0: tensor([56, 50, 48, 52, 44, 43, 56, 51, 55, 51, 61, 47, 63, 52, 48, 68])
1: tensor([59, 52, 57, 60, 53, 51, 40, 37, 71, 57, 51, 56, 60, 73, 37, 45])
2: tensor([60, 42, 54, 41, 57, 68, 48, 60, 45, 49, 47, 60, 57, 30, 56, 31])
3: tensor([50, 53, 53, 67, 52, 58, 45, 51, 65, 54, 50, 44, 57, 53, 27, 44])
4: tensor([48, 54, 55, 64, 54, 62, 43, 52, 60, 54, 47, 48, 54, 47, 24, 39])
5: tensor([44, 55, 40, 44, 45, 30, 53, 46, 44, 50, 53, 41, 40, 68, 58, 67])
6: tensor([60, 38, 46, 27, 57, 54, 49, 31, 41, 52, 45, 30, 35, 93, 82, 44])
7: tensor([53, 52, 56, 51, 55, 57, 43, 51, 54, 51, 45, 62, 60, 35, 43, 33])
8: tensor([35, 58, 42, 66, 51, 49, 55, 62, 46, 46, 40, 37, 37, 44, 28, 46])
9: tensor([46, 55, 51, 66, 47, 51, 56, 63, 62, 52, 54, 43, 49, 44, 27, 58])
10: tensor([51, 53, 52, 59, 47, 51, 50, 43, 64, 55, 52, 45, 56, 67, 34, 56])
11: tensor([58, 42, 55, 46, 57, 67, 48, 45, 56, 54, 46, 43, 54, 56, 49, 35])
12: tensor([45, 48, 48, 56, 46, 50, 59, 61, 50, 47, 59, 42, 46, 40, 53, 61])
13: tensor([42, 52, 45, 54, 53, 45, 48, 54, 42, 44, 45, 43, 36, 48, 45, 43])
14: tensor([46, 50, 39, 40, 43, 34, 66, 49, 35, 44, 59, 41, 41, 57, 72, 74])
15: tensor([54, 50, 54, 49, 41, 44, 49, 41, 62, 53, 62, 58, 65, 56, 48, 63])
16: tensor([58, 47, 47, 49, 44, 47, 60, 62, 49, 50, 65, 43, 51, 51, 55, 72])
17: tensor([44, 50, 41, 47, 45, 36, 59, 51, 37, 48, 58, 38, 38, 59, 79, 70])
18: tensor([50, 49, 48, 58, 42, 47, 65, 63, 53, 55, 67, 39, 48, 48, 51, 78])
19: tensor([47, 51, 46, 52, 44, 40, 60, 50, 53, 54, 70, 53, 52, 53, 50, 72])
20: tensor([59, 47, 54, 64, 44, 64, 63, 60, 69, 62, 70, 46, 70, 46, 41, 70])
21: tensor([51, 48, 49, 58, 43, 52, 64, 63, 53, 52, 67, 43, 54, 44, 58, 73])
22: tensor([55, 50, 52, 51, 42, 47, 49, 42, 60, 53, 62, 54, 58, 57, 47, 61])
23: tensor([44, 57, 49, 76, 46, 45, 53, 60, 62, 53, 53, 44, 51, 51, 27, 64])
24: tensor([50, 51, 44, 50, 43, 45, 61, 65, 47, 51, 66, 47, 49, 45, 55, 72])
25: tensor([60, 49, 45, 44, 47, 33, 46, 32, 51, 49, 48, 44, 44, 84, 62, 58])
26: tensor([48, 51, 54, 44, 57, 44, 32, 32, 47, 45, 29, 60, 48, 60, 48, 24])
27: tensor([53, 50, 56, 51, 50, 58, 45, 58, 52, 50, 48, 61, 62, 31, 40, 42])
28: tensor([54, 47, 54, 39, 55, 59, 42, 52, 39, 44, 41, 62, 57, 37, 68, 29])
29: tensor([57, 40, 60, 32, 59, 63, 42, 49, 48, 49, 43, 58, 57, 46, 71, 26])
30: tensor([42, 52, 47, 43, 56, 44, 38, 42, 35, 43, 25, 55, 40, 46, 59, 22])
31: tensor([62, 48, 61, 71, 37, 64, 69, 71, 73, 62, 85, 60, 72, 26, 28, 84])
32: tensor([62, 45, 55, 49, 58, 70, 47, 56, 50, 49, 50, 55, 56, 25, 50, 33])
33: tensor([52, 50, 41, 44, 40, 34, 67, 49, 46, 55, 57, 53, 45, 62, 60, 69])
34: tensor([47, 58, 52, 40, 38, 36, 42, 36, 55, 46, 48, 78, 62, 40, 50, 54])
35: tensor([59, 41, 56, 38, 58, 69, 40, 42, 47, 50, 42, 53, 53, 48, 67, 28])
36: tensor([49, 58, 50, 48, 41, 29, 42, 42, 49, 45, 48, 62, 54, 47, 45, 52])
37: tensor([52, 57, 59, 52, 41, 44, 56, 49, 55, 48, 58, 70, 68, 29, 48, 57])
38: tensor([44, 59, 52, 68, 51, 51, 50, 54, 64, 53, 50, 42, 54, 55, 24, 53])
39: tensor([64, 41, 59, 47, 67, 75, 40, 34, 61, 59, 36, 43, 54, 71, 43, 26])
40: tensor([46, 49, 48, 58, 56, 58, 51, 59, 47, 52, 52, 39, 41, 44, 43, 49])
41: tensor([50, 55, 57, 71, 62, 63, 50, 54, 68, 59, 47, 49, 54, 48, 16, 45])
42: tensor([53, 45, 55, 50, 60, 69, 47, 54, 48, 50, 42, 53, 53, 39, 42, 27])
43: tensor([57, 45, 57, 48, 45, 57, 59, 56, 54, 52, 78, 48, 63, 40, 57, 69])
44: tensor([55, 44, 53, 37, 56, 59, 45, 44, 41, 45, 47, 57, 52, 43, 64, 39])
45: tensor([48, 53, 50, 74, 50, 54, 54, 55, 64, 54, 53, 42, 51, 54, 37, 56])
46: tensor([59, 47, 57, 54, 53, 63, 46, 54, 53, 49, 52, 62, 72, 24, 42, 41])
47: tensor([48, 50, 40, 61, 50, 53, 59, 63, 43, 50, 49, 29, 34, 48, 42, 60])
48: tensor([45, 56, 51, 56, 39, 40, 52, 50, 50, 45, 58, 73, 62, 30, 42, 58])
49: tensor([57, 45, 54, 39, 61, 67, 49, 60, 34, 44, 42, 61, 52, 14, 64, 26])
50: tensor([55, 45, 50, 32, 55, 54, 40, 40, 43, 43, 39, 60, 50, 40, 72, 28])
51: tensor([47, 62, 42, 47, 41, 43, 61, 56, 45, 49, 61, 41, 44, 53, 61, 70])
52: tensor([52, 46, 57, 36, 56, 59, 42, 48, 37, 48, 39, 60, 51, 32, 59, 33])
53: tensor([61, 52, 65, 62, 53, 58, 41, 37, 80, 60, 48, 55, 67, 66, 28, 41])
54: tensor([48, 47, 45, 53, 40, 48, 64, 64, 51, 53, 66, 42, 49, 45, 53, 80])
55: tensor([47, 48, 40, 37, 43, 34, 55, 47, 36, 49, 52, 41, 34, 67, 69, 63])
56: tensor([62, 44, 67, 53, 58, 73, 41, 48, 62, 53, 43, 59, 67, 37, 41, 27])
57: tensor([53, 51, 56, 66, 56, 70, 44, 51, 63, 57, 43, 47, 57, 47, 24, 36])
58: tensor([56, 50, 57, 56, 52, 57, 43, 37, 76, 59, 48, 46, 55, 78, 36, 46])
59: tensor([47, 49, 44, 64, 44, 46, 65, 62, 51, 53, 66, 41, 48, 47, 46, 76])
60: tensor([48, 49, 44, 46, 49, 40, 61, 54, 44, 49, 63, 42, 45, 55, 64, 68])
61: tensor([48, 50, 53, 47, 42, 39, 57, 57, 50, 53, 65, 44, 51, 53, 58, 71])
62: tensor([42, 56, 48, 37, 48, 28, 36, 33, 39, 39, 30, 61, 41, 54, 55, 39])
63: tensor([43, 54, 42, 53, 42, 33, 51, 44, 48, 48, 53, 43, 40, 68, 54, 64])
64: tensor([50, 49, 42, 40, 44, 38, 54, 40, 44, 49, 57, 40, 40, 73, 66, 63])
65: tensor([49, 47, 43, 48, 46, 43, 59, 55, 39, 46, 53, 45, 51, 54, 59, 59])
66: tensor([43, 54, 39, 44, 38, 27, 54, 38, 46, 47, 53, 45, 38, 78, 62, 68])
67: tensor([58, 53, 63, 69, 51, 61, 41, 41, 80, 63, 51, 62, 70, 54, 16, 49])
68: tensor([44, 53, 46, 52, 46, 40, 50, 43, 52, 53, 54, 40, 42, 76, 49, 59])
69: tensor([46, 50, 42, 39, 43, 32, 50, 38, 55, 49, 57, 41, 39, 76, 64, 63])
70: tensor([55, 49, 59, 53, 53, 64, 43, 53, 54, 49, 48, 68, 66, 28, 42, 35])

tensor([51, 53, 53, 47, 50, 53, 48, 63, 46, 52, 50, 54, 55, 37, 49, 47]) --> 27 7 40
tensor([44, 57, 53, 45, 40, 28, 47, 40, 50, 44, 49, 68, 54, 43, 49, 52]) --> 36 34 48
tensor([46, 53, 48, 51, 48, 40, 48, 36, 57, 52, 53, 46, 45, 78, 49, 57]) --> 68 63 25
tensor([62, 52, 62, 60, 46, 56, 42, 46, 77, 61, 54, 63, 71, 49, 28, 48]) --> 67 53 1
tensor([46, 53, 47, 54, 46, 35, 49, 41, 61, 53, 49, 41, 45, 82, 47, 60]) --> 68 63 25
tensor([35, 57, 38, 41, 55, 24, 36, 43, 33, 36, 27, 51, 34, 63, 53, 31]) --> 62 30 26
tensor([41, 56, 43, 45, 50, 28, 49, 35, 39, 40, 28, 55, 38, 60, 49, 30]) --> 62 30 26
tensor([42, 64, 42, 54, 42, 31, 49, 45, 52, 48, 52, 48, 44, 57, 53, 62]) --> 63 5 68
tensor([55, 43, 52, 38, 57, 72, 45, 64, 33, 42, 41, 62, 53, 13, 61, 26]) --> 49 2 52
tensor([51, 48, 48, 49, 49, 44, 47, 39, 57, 55, 49, 41, 50, 79, 50, 60]) --> 68 25 10
tensor([39, 51, 40, 66, 49, 55, 63, 70, 45, 49, 51, 27, 34, 43, 36, 60]) --> 47 8 40
tensor([28, 64, 53, 50, 47, 20, 30, 39, 37, 36, 24, 67, 39, 43, 36, 26]) --> 62 30 26
tensor([30, 65, 43, 55, 49, 19, 36, 34, 39, 43, 25, 57, 35, 65, 41, 35]) --> 62 26 30
tensor([46, 53, 49, 51, 47, 44, 53, 43, 54, 57, 56, 40, 45, 68, 47, 58]) --> 68 63 10
tensor([49, 47, 42, 43, 41, 45, 61, 53, 41, 48, 60, 42, 42, 55, 65, 71]) --> 60 51 14
tensor([54, 44, 55, 44, 64, 60, 35, 31, 56, 55, 28, 38, 43, 82, 49, 22]) --> 39 26 11
tensor([59, 44, 57, 49, 56, 72, 46, 55, 49, 49, 50, 56, 57, 26, 47, 35]) --> 32 2 42
tensor([55, 50, 53, 42, 53, 49, 39, 37, 48, 46, 38, 60, 54, 50, 50, 30]) --> 26 44 7
tensor([58, 45, 56, 30, 59, 70, 45, 52, 30, 43, 37, 67, 57, 14, 70, 20]) --> 49 28 52
tensor([53, 45, 51, 31, 57, 62, 43, 54, 27, 38, 40, 63, 53, 16, 72, 23]) --> 49 28 52
tensor([64, 47, 58, 45, 65, 73, 38, 35, 59, 58, 35, 45, 53, 67, 49, 20]) --> 39 11 35
tensor([60, 47, 67, 68, 46, 64, 66, 75, 71, 61, 87, 55, 74, 20, 31, 79]) --> 31 20 43
tensor([59, 36, 42, 22, 55, 50, 49, 29, 37, 52, 42, 32, 33, 91, 87, 44]) --> 6 25 64
tensor([52, 45, 51, 36, 53, 54, 46, 46, 40, 44, 44, 63, 50, 41, 66, 40]) --> 44 28 50
tensor([48, 45, 42, 53, 48, 55, 60, 66, 38, 48, 59, 42, 43, 31, 60, 59]) --> 12 24 65
tensor([47, 57, 45, 54, 42, 38, 51, 47, 51, 49, 52, 47, 46, 59, 42, 63]) --> 63 68 5
tensor([53, 53, 62, 54, 42, 44, 49, 49, 59, 51, 59, 72, 65, 36, 42, 57]) --> 37 48 15
tensor([55, 42, 50, 39, 61, 61, 39, 39, 50, 50, 34, 51, 46, 60, 57, 25]) --> 35 11 26
tensor([71, 32, 62, 35, 69, 90, 51, 59, 38, 49, 40, 67, 67, 4, 68, 11]) --> 49 2 32
tensor([52, 47, 48, 57, 50, 53, 62, 61, 53, 55, 69, 50, 54, 41, 49, 73]) --> 21 18 24
tensor([42, 53, 42, 55, 44, 31, 51, 43, 49, 52, 53, 43, 41, 65, 49, 72]) --> 63 5 68
tensor([20, 61, 30, 86, 63, 42, 55, 70, 39, 42, 31, 15, 14, 61, 20, 49]) --> 8 47 13
tensor([41, 55, 42, 50, 46, 30, 50, 48, 51, 49, 54, 44, 41, 68, 50, 63]) --> 63 5 68
tensor([56, 51, 57, 26, 38, 31, 36, 34, 43, 40, 50, 99, 74, 21, 68, 40]) --> 34 37 48
tensor([45, 50, 46, 47, 50, 57, 64, 68, 33, 42, 58, 46, 41, 24, 66, 63]) --> 12 24 65
tensor([59, 39, 54, 36, 64, 70, 41, 37, 49, 54, 33, 53, 50, 59, 60, 19]) --> 35 29 39
tensor([46, 55, 56, 54, 44, 40, 50, 45, 61, 50, 52, 53, 50, 56, 42, 58]) --> 22 10 15
tensor([47, 52, 49, 49, 44, 38, 48, 48, 55, 47, 52, 54, 53, 48, 49, 57]) --> 36 22 0
tensor([52, 48, 50, 63, 49, 58, 52, 67, 58, 52, 54, 44, 50, 45, 35, 61]) --> 9 45 40
tensor([50, 53, 49, 52, 47, 47, 61, 47, 54, 55, 54, 42, 45, 63, 48, 66]) --> 68 63 0
tensor([40, 53, 44, 65, 56, 55, 51, 65, 45, 46, 43, 39, 39, 42, 30, 46]) --> 8 40 13
tensor([48, 48, 51, 53, 57, 61, 51, 53, 50, 48, 42, 49, 54, 41, 41, 38]) --> 42 7 27
tensor([62, 44, 61, 57, 43, 76, 60, 59, 71, 61, 76, 54, 70, 35, 44, 72]) --> 20 43 31
tensor([58, 45, 59, 65, 45, 64, 62, 60, 70, 61, 72, 46, 64, 43, 36, 70]) --> 20 43 31
tensor([47, 48, 47, 43, 48, 46, 49, 46, 40, 49, 45, 58, 49, 46, 58, 44]) --> 44 65 52
tensor([64, 40, 64, 42, 65, 80, 37, 44, 53, 51, 35, 69, 66, 27, 43, 9]) --> 56 42 70
tensor([53, 53, 57, 70, 59, 64, 48, 55, 67, 58, 49, 47, 57, 44, 18, 42]) --> 41 57 4
tensor([48, 49, 54, 73, 49, 70, 63, 81, 56, 50, 61, 42, 54, 11, 27, 58]) --> 9 12 40
tensor([52, 48, 51, 46, 49, 50, 47, 43, 53, 50, 48, 56, 54, 53, 60, 41]) --> 44 11 22
tensor([56, 49, 51, 56, 42, 54, 63, 66, 52, 55, 69, 44, 54, 39, 50, 70]) --> 21 18 54
tensor([47, 55, 48, 49, 45, 35, 49, 37, 56, 57, 56, 43, 47, 78, 52, 59]) --> 68 63 69
